Some points:
[ 1.7  0.3  0.7  2.2 -0.8  0.4  1.1  1.8  0.6 -0.2 -1.6  1.5 -0.5  0.2  0.9  0.4 -2.  -0.5 -0.2  0.1 -2.   0.4 -1.5  0.2]
[ 0.2 -0.6 -0.2  2.3  0.1 -0.4 -0.8 -0.8 -0.1 -1.6 -1.6 -0.6 -2.2  0.4 -0.1 -0.3  0.1  0.8 -0.4  0.6  1.6 -0.4  1.1 -0.6]
[-0.8  0.3 -0.6  0.3 -0.1  0.5  2.2 -0.6 -0.7 -0.1  0.7 -1.3 -0.8 -1.4  0.5  1.  -0.8  0.8  0.1 -0.3 -0.8 -0.1 -1.1  0.3]
[-0.9  0.6  0.2  0.6 -0.7 -1.4  0.3 -1.7  0.9  0.5 -0.3  1.8 -1.  -1.9  0.3  0.4 -1.2 -1.6 -1.  -0.5 -0.2  0.4 -1.4  0.6]
[ 0.5 -0.9  1.2  0.6  0.4 -0.1  1.2 -0.6 -0.9 -0.3  1.3 -1.5  0.7 -0.6 -1.4 -0.2  0.5  0.3 -0.8 -0.6  0.3  0.2 -0.8 -1.6]
[-0.8  0.4 -1.8 -0.9 -1.   1.   0.4  0.6  1.6  0.3 -0.2 -0.1  0.4 -0.2 -1.  -0.7 -0.6  1.3 -0.3 -0.1 -1.1  0.8  0.  -0.6]
[-0.2  1.4  0.5  0.9  0.5 -1.7  0.7  0.6  0.1 -0.3  1.3 -0.2 -0.7 -0.3  1.2  0.1 -0.6  0.8  0.  -0.4  1.3  0.1  0.2  1. ]
[ 1.2  0.2  0.5 -0.9  1.  -0.5 -0.7 -1.3 -1.   0.3  0.5  0.3 -0.6 -0.8 -2.2  1.3  0.  -0.5  0.2  0.2 -0.8  0.7 -1.1  1.5]
[ 1.3 -0.1  0.  -1.   0.   0.  -0.5  0.4  1.  -0.5  0.4  0.4 -0.2 -0.6  1.1  0.6  0.  -0.8 -1.3 -1.2  0.4  1.   0.1 -0.3]
[ 0.5 -1.4 -0.1  1.  -0.9 -1.4 -1.2 -0.9  0.8  1.  -0.3  1.  -2.1  0.8  1.4 -0.1 -2.4 -0.8 -1.8 -0.1 -0.8 -0.3 -1.4 -0.1]
[-0.6  0.3  0.3 -0.2 -0.2 -0.1 -0.5 -0.7  0.   0.2  2.5 -1.2  0.4 -0.2 -0.8 -2.5 -0.2  0.5  0.2  1.4 -1.2 -0.8 -0.3 -0.3]
[ 1.3  0.4  0.5  0.3  0.1 -0.1 -0.3  1.4 -2.1  0.2 -1.4 -2.2  0.8  2.8  1.6  0.4  0.8 -0.8 -0.4 -0.5 -0.6  0.2 -0.1  0. ]
[ 0.2 -1.   0.   1.1  0.  -0.8 -0.6  0.8  0.9 -1.4 -2.  -0.5  0.2 -1.2 -1.2 -1.2  0.1  1.3 -1.8  1.5  2.6  0.  -0.8  1.3]
[-1.3 -0.1  0.7  0.1  0.4 -0.9 -0.8 -0.7  0.5 -0.4  2.4 -0.8 -1.7  0.3 -0.4  0.3 -0.5 -0.6  0.1 -1.6  0.4  1.5 -0.2  0.5]
[-0.4 -1.7  0.   0.   1.2 -1.7  1.3  0.   1.   0.  -1.1  0.5  0.6  0.3 -0.7  2.6 -0.7 -0.7 -2.3  1.5  0.1 -0.4 -1.3 -1.5]
[-0.1 -0.5  1.  -0.6 -0.5  0.4  1.7  0.8 -0.3 -1.   0.8  1.3 -0.3 -1.6  0.2  0.3 -1.3  0.5  1.2 -0.3 -0.5 -1.6  0.   0.1]
[ 0.9  1.1 -0.8 -1.3 -0.3 -0.3  0.8  1.2 -1.2 -1.3 -0.8 -0.2 -0.1  1.1  3.5 -0.2  1.  -1.8  0.8 -1.4 -0.4  0.  -1.1  1.6]
[-0.3  0.7  0.4 -0.1  0.3  0.7  0.5 -0.5 -1.  -0.4  0.4  0.1 -1.3  0.8 -1.4  2.3 -0.5 -1.8 -1.4 -0.1  0.2 -1.2  0.4 -0.9]
[ 1.2 -0.1  0.8 -1.   1.8 -0.7  2.2 -0.6  0.1  1.9  0.1  0.3 -1.7  1.4 -0.1  1.  -1.1 -0.7  0.2 -0.1 -0.4 -1.1  0.  -0.2]
[-0.9 -1.4 -2.3  0.3  0.1 -0.9 -1.3 -1.9  0.4 -0.7 -1.1 -0.5  0.4  1.1  1.2 -1.   2.5  1.5  1.7 -0.9  2.3  2.7 -0.6  0.1]
[-0.7 -0.6 -0.8  0.2 -0.6  0.7 -0.7  1.1 -0.6 -0.9 -0.4  2.2  2.3 -0.4  0.1 -0.6  1.1  1.5 -0.3  0.6 -1.  -0.8  2.1 -0.4]
[ 0.2  0.  -2.   1.7  1.8  1.4 -2.8 -1.2 -1.5 -1.3 -0.2  0.5  0.1 -0.6 -0.2  0.9 -0.3  0.4 -0.4 -0.3  3.6 -1.6 -2.6  0. ]
[ 0.6  2.4  1.1  1.9 -0.7  0.9 -0.4 -2.5  1.1 -0.2 -0.3  0.2  0.5 -1.  -1.7 -0.5  1.4 -1.   0.8  1.1  2.7  0.2 -0.2 -0.3]
[-0.3 -0.3  0.3  1.9 -0.3 -1.  -0.9  1.1  0.4  0.4 -2.1 -1.1  0.4  2.   2.8  1.3 -2.6  0.1 -0.1 -1.1 -1.7  1.7 -0.2  0.6]
[ 2.  -0.1 -0.7  1.1  1.1 -0.3  1.9 -2.3  0.7 -0.6  0.8 -1.5 -0.2 -0.9  0.7  1.5 -1.8 -1.5 -0.1  0.5  1.4  0.5  0.7  0.8]
[-0.8 -0.6 -0.6 -0.5  0.2  0.3 -0.1  0.1  0.9  0.7  0.   0.4  0.1 -1.6  0.3  1.6 -1.5 -0.5 -1.3  2.4 -1.3  1.2  0.2  0.4]
[-0.7 -1.5  0.3 -1.7  1.6  0.7 -0.8  0.9 -1.   0.7 -1.1  1.7 -0.8  0.7  1.3 -0.8  0.4 -2.2  0.8  0.9  1.9  1.6 -1.4  0.1]
[-0.4 -1.5  0.9 -1.1 -0.5  0.8 -0.8 -1.6  1.8  2.  -0.9 -0.1  0.   0.6 -0.7 -0.8  1.3 -0.2  2.5  1.2 -0.4 -0.7  0.3 -1.3]
[ 0.  -1.6  0.3 -0.2 -1.4  0.7 -0.7 -0.7 -2.1 -0.4 -0.3 -3.   0.1 -0.6 -0.6 -0.1  0.9  2.2 -0.4  1.   2.4 -1.4  1.2  2. ]
[ 0.5 -1.2  0.1  0.9 -1.3  0.5  1.7  0.4 -0.4  1.1  1.   1.3 -0.6  1.5 -0.6  0.5 -1.6 -1.6  0.  -2.1 -0.1  0.9 -1.2  1.3]
[-0.1 -0.3  0.  -0.4  0.2 -0.5  1.4 -1.1  0.7 -1.6 -2.1 -1.1  1.5  1.9 -0.5 -2.8  1.7  2.  -1.2 -0.3  0.2  0.  -0.7  0.3]
[-0.3 -0.7 -0.1 -0.3  2.1  0.7  0.2 -0.1  0.2  0.5 -0.2  0.5 -0.6 -2.1 -0.1  1.9 -0.7  0.4  0.4 -0.2 -0.1 -1.   1.1 -0.1]
[-0.7 -0.3 -0.4  0.9  0.7 -0.6  0.   0.  -0.8 -2.3 -1.4  0.6 -0.5 -1.2 -1.8 -0.4  0.1 -0.2  0.6  0.4  1.4  0.3  1.4 -1.1]
[-0.3  1.  -0.1  0.9 -0.7 -1.9  0.3  0.6 -0.2  0.3 -0.2  1.3  0.5  0.9 -1.1 -0.8  1.6  2.4 -0.5  1.1  0.1  0.7  1.6 -0.1]
[-0.7 -0.6 -0.7 -1.  -0.8  0.6  0.8 -0.5  0.9 -0.2  1.3  0.7 -0.9  1.5  0.   0.1  0.9 -0.3 -0.6  0.5 -2.1 -0.2 -0.6  0.4]
[ 0.9  0.2 -0.3 -0.7  0.9 -2.2  0.2  0.6 -0.9  1.4  0.1 -1.3 -1.  -0.2  2.2  0.5 -0.3  0.4  0.9 -1.3 -1.   1.   0.5  0.1]
[ 0.7  3.3 -0.5  0.6 -1.9  0.8  0.2  0.3  1.  -0.1 -1.8  0.6 -0.5  1.1 -0.4 -2.2  0.8  0.7 -0.8  0.9 -0.5  1.5 -0.9  1.2]
[-1.3 -0.1  1.2 -0.3 -0.9  0.3  0.   0.  -1.4  0.8 -0.4 -0.8 -0.4 -2.6  0.5  0.   1.6  1.2 -0.2 -0.6  1.4 -0.3  1.5  0.2]
[-1.3  0.9  0.9  0.8 -1.4  0.5  0.  -0.2  0.4 -0.1  1.8  0.2  1.   1.6 -0.5  0.6 -0.1 -0.5  0.2  1.5 -0.3  0.1 -0.5  0.9]
[ 0.3 -0.9 -1.9 -0.9  0.8 -1.6  0.2  1.7  0.2  0.2 -0.7 -1.3  0.4 -0.5  1.1 -0.1  0.  -0.1  0.5 -1.5 -0.1 -0.4 -0.4  0.5]
These points spread out most along one direction. Take the direction at right angles to it along which they spread out most. Go by this last direction. Where along it does each point below lie, from 0 to 99? 50 is the average, and the first point above lies past it. One standard deviation of the points above along it is 16.
[ 0.4  0.3  1.4 -1.8 -0.1 -0.7 -1.  -0.8 -0.8  0.5 -0.2 -1.4  0.9 -0.6 -0.1  1.4 -1.1  0.2  0.8 -1.1 -0.6 -0.9  1.   0. ] 44
[ 2.5 -1.   1.  -1.2 -0.2  0.5  0.4 -0.2 -0.5 -1.2  1.4 -0.5  0.5  0.2 -0.3  0.9 -1.6  0.  -1.3 -1.   0.4 -0.3  0.7 -0.7] 38
[-0.1  0.  -0.1  2.   1.1  0.7  0.4 -0.7 -0.4  2.2 -0.5  0.7  0.1 -0.8 -0.5 -0.1  1.5  0.   0.1 -0.7  0.1 -1.1 -0.8  0.9] 43
[-0.2 -0.8 -2.  -1.  -0.9 -0.4  0.8  0.8  1.1  0.4  0.4  1.5 -0.9  0.9  0.6 -1.1  0.3 -0.3 -0.9  0.3 -1.4  0.8  1.  -0.1] 65
[ 0.3  0.2  1.6  0.4  0.2  0.8 -0.4  0.  -0.4  0.7  0.3  0.3  0.5 -0.6 -1.9 -0.8 -0.7 -0.5  1.  -1.3  1.5  0.3  0.1 -0.3] 38
[-1.   0.5  0.1 -1.1 -0.3  0.7  1.1 -0.8  1.   0.1  0.9 -2.6 -0.3  2.7 -1.  -1.7  1.1  0.4  0.1 -0.9  0.4  0.2  1.5 -0.3] 63
[-1.1 -0.1 -0.1 -0.6  1.   0.2 -0.4 -1.7  1.9  1.1  0.   1.8  0.2  0.9  1.  -0.7 -2.2  1.1  0.4  2.2 -1.7  0.1  1.   0.9] 50
[-1.3 -1.2 -1.  -0.4 -0.5 -0.4  0.9 -1.2 -0.1  1.2 -0.6  1.6 -0.3  0.9 -0.2 -1.1  1.1  1.1  1.1  1.8 -1.4  0.7  0.5 -1.3] 58
[-1.   0.1 -1.  -0.1  0.6 -0.9  0.4  0.3  1.3  1.3 -1.8 -0.2  1.7  0.7 -1.2 -0.9 -0.1  0.3 -2.   2.  -0.1 -0.1  1.4  0.9] 57
[ 0.6  0.4  0.  -0.9 -0.5 -1.5 -1.   0.   0.  -0.1  1.2  0.2 -0.6  0.7  0.9  0.   1.  -0.2  2.1 -0.3  0.6 -1.4 -0.9 -0.1] 55
[ 1.4 -2.1 -0.2 -0.8  0.8 -0.5  0.9 -0.7  0.   0.7  0.4 -0.3  0.4 -1.2  0.9  0.2 -1.   0.   0.5  0.5 -0.6  0.2  0.8 -0.3] 43
[-0.1 -0.1  1.3  0.7  1.   0.6  0.7 -1.5  2.3  1.2  1.3 -0.2  0.8  1.3  0.4 -0.9  1.6 -1.3 -1.2  0.3 -2.2 -0.5  0.8  0.7] 51
